In the data rows, the value 128 means zero.
Here are some points, each followed by its number:
tensor([142., 117., 118., 126., 115., 113., 128., 207.]) 0
tensor([100., 110., 122.,  76.,  94., 161.,  96., 113.]) 1
tensor([111., 135., 136., 145., 113.,  99.,  75., 111.]) 2
tensor([116., 162.,  88., 109., 122.,  84., 123., 131.]) 3
tensor([180.,  84., 106., 143.,  83., 172., 144., 144.]) 4
tensor([ 99., 151.,  51., 126.,  97.,  68.,  78., 133.]) 5
tensor([ 62., 131., 126.,  66., 125., 101.,  76., 124.]) 6
tensor([150., 131.,  85., 131., 133., 106., 120., 122.]) 7
tensor([109., 136., 131., 153., 113., 116.,  81., 107.]) 8
tensor([147., 128., 176., 126., 200., 132., 193., 144.]) 9
tensor([189.,  94., 103., 132.,  92., 179., 149., 153.]) 10
tensor([118., 155., 182., 119., 190., 111., 183., 135.]) 11
tensor([ 62., 136., 213.,  68., 197., 128., 150., 119.]) 12
Which five points above are nearest to each new point, looking only along the 2 directions in which the numbered points spread most? Their numbers follow each, smallest number first.
tensor([147., 107., 110., 128., 133., 109., 132., 162.]) --> 0 1 3 7 8
tensor([155., 109., 195., 149., 129., 153., 128., 111.]) --> 0 1 7 9 11
tensor([156., 158.,  97., 168., 109., 127., 144., 132.]) --> 0 1 4 7 10
tensor([153., 113., 187., 145., 124., 142., 116., 130.]) --> 0 1 7 9 11
tensor([126., 149., 167., 119., 122., 115., 105., 113.]) --> 1 2 3 7 8
tensor([122., 152., 177., 125., 195., 108., 178., 132.]) --> 0 1 9 11 12
tensor([116., 150., 165., 126., 126., 120., 110., 111.]) --> 1 2 3 7 8
tensor([155., 123., 169., 139., 135., 148., 113., 102.]) --> 0 1 3 7 8
tensor([140., 117., 115., 133., 119., 117., 131., 157.]) --> 0 1 3 7 8
tensor([143., 161.,  99., 164.,  82., 121., 137., 128.]) --> 0 1 3 7 8
tensor([171.,  98.,  78., 125., 104., 180., 136., 123.]) --> 0 1 4 7 10
tensor([140., 153., 101., 162., 117., 124., 141., 128.]) --> 0 1 3 7 8
tensor([153., 124., 171., 142., 141., 146., 117., 101.]) --> 0 1 3 7 8
tensor([144., 152.,  99., 154., 114., 125., 140., 134.]) --> 0 1 3 7 8
tensor([128., 148., 176., 124., 116., 117., 104., 106.]) --> 1 2 3 7 8
tensor([ 63., 135., 199.,  90., 126., 135.,  72.,  96.]) --> 1 2 3 6 8
tensor([ 71., 133., 121.,  66., 124., 102.,  82., 116.]) --> 1 2 3 6 8
tensor([151., 126., 164., 144., 130., 145., 117., 109.]) --> 0 1 3 7 8
tensor([129., 147.,  70., 178., 100., 119., 108., 133.]) --> 0 1 3 7 8
